In the data rows, 128 means zero.
Here are some points:
[216, 96, 120, 79, 128, 157, 0, 88, 56, 147, 255, 49, 0, 24, 153, 0]
[175, 103, 142, 106, 141, 145, 49, 76, 116, 141, 255, 54, 0, 18, 165, 3]
[94, 128, 105, 114, 161, 95, 238, 170, 192, 162, 21, 204, 255, 200, 101, 238]
[122, 168, 104, 130, 133, 104, 246, 170, 173, 127, 0, 192, 255, 208, 64, 255]
[197, 130, 135, 132, 87, 146, 54, 110, 120, 124, 205, 54, 44, 86, 96, 49]
[67, 174, 97, 118, 116, 110, 166, 124, 167, 102, 147, 138, 108, 108, 157, 141]
[90, 116, 123, 148, 122, 116, 198, 166, 100, 94, 0, 213, 255, 212, 118, 252]
[60, 99, 116, 136, 178, 164, 204, 138, 146, 149, 34, 160, 211, 214, 139, 210]
[141, 131, 166, 172, 146, 105, 154, 164, 171, 129, 4, 173, 220, 192, 82, 183]
[131, 119, 86, 90, 129, 142, 155, 99, 99, 124, 114, 161, 166, 153, 122, 161]
[93, 115, 143, 115, 181, 106, 178, 143, 177, 144, 101, 162, 168, 152, 129, 157]
[115, 124, 179, 144, 153, 142, 89, 137, 121, 116, 178, 101, 76, 118, 147, 40]
[100, 103, 157, 112, 159, 143, 85, 117, 91, 125, 181, 116, 76, 94, 178, 51]
[125, 139, 161, 110, 126, 152, 93, 145, 115, 131, 192, 78, 45, 120, 155, 24]
[83, 149, 148, 174, 122, 104, 202, 148, 132, 97, 0, 196, 247, 195, 114, 255]
[67, 124, 153, 192, 110, 181, 194, 171, 145, 118, 0, 127, 235, 251, 94, 255]
[157, 107, 192, 157, 171, 100, 118, 166, 157, 133, 58, 161, 170, 142, 101, 117]
[188, 105, 174, 118, 143, 141, 58, 140, 105, 150, 176, 92, 78, 61, 101, 19]
[154, 108, 162, 128, 104, 187, 0, 107, 117, 139, 255, 0, 0, 64, 163, 0]
14 more points follow, each with its number after it:
[208, 121, 97, 111, 65, 127, 42, 65, 83, 135, 255, 76, 25, 51, 135, 37] 0
[61, 125, 120, 130, 186, 92, 240, 125, 167, 128, 35, 202, 230, 178, 140, 230] 1
[177, 152, 116, 107, 94, 131, 20, 97, 105, 135, 255, 61, 0, 19, 151, 0] 2
[89, 163, 95, 121, 100, 140, 149, 91, 116, 98, 186, 120, 84, 77, 169, 115] 3
[98, 174, 126, 160, 78, 117, 170, 144, 119, 112, 7, 164, 201, 170, 105, 251] 4
[121, 94, 62, 82, 130, 145, 84, 75, 70, 132, 253, 131, 70, 115, 179, 64] 5
[85, 139, 127, 137, 151, 104, 226, 160, 155, 124, 0, 197, 255, 201, 97, 255] 6
[165, 150, 106, 79, 60, 126, 53, 113, 101, 120, 255, 68, 16, 89, 134, 46] 7
[132, 135, 122, 115, 126, 106, 205, 155, 158, 142, 34, 156, 229, 172, 69, 228] 8
[124, 121, 144, 136, 158, 122, 187, 134, 182, 132, 105, 125, 149, 133, 118, 164] 9
[95, 122, 136, 137, 148, 133, 116, 101, 119, 102, 186, 121, 82, 87, 182, 69] 10
[81, 103, 80, 133, 161, 107, 209, 125, 128, 129, 38, 226, 244, 237, 141, 249] 11
[183, 144, 142, 91, 167, 98, 23, 97, 117, 143, 255, 89, 0, 0, 169, 0] 12
[132, 128, 153, 140, 164, 100, 170, 181, 175, 146, 29, 162, 195, 153, 73, 166] 13
Which two of these numbered points are nearest to each point below, ignoring the direction in which the first points spread most? Their numbers follow each, nearest first.
[173, 110, 74, 50, 139, 137, 46, 74, 79, 155, 255, 89, 1, 61, 163, 0] > 11 5
[168, 129, 151, 97, 181, 84, 54, 112, 171, 167, 255, 113, 0, 2, 150, 0] > 12 1
[88, 138, 129, 142, 191, 81, 210, 140, 174, 137, 2, 213, 229, 115, 108, 234] > 12 1
[129, 169, 109, 124, 130, 118, 122, 101, 154, 130, 179, 112, 56, 40, 144, 85] > 2 12
[79, 171, 86, 187, 104, 91, 211, 152, 172, 100, 1, 174, 222, 199, 140, 255] > 2 4
[87, 123, 136, 145, 105, 155, 119, 115, 132, 121, 183, 124, 98, 127, 161, 96] > 10 6
[121, 119, 176, 127, 142, 151, 65, 133, 104, 124, 182, 91, 64, 89, 142, 49] > 6 10
[95, 148, 130, 152, 93, 114, 187, 147, 137, 121, 20, 150, 211, 156, 118, 255] > 4 2
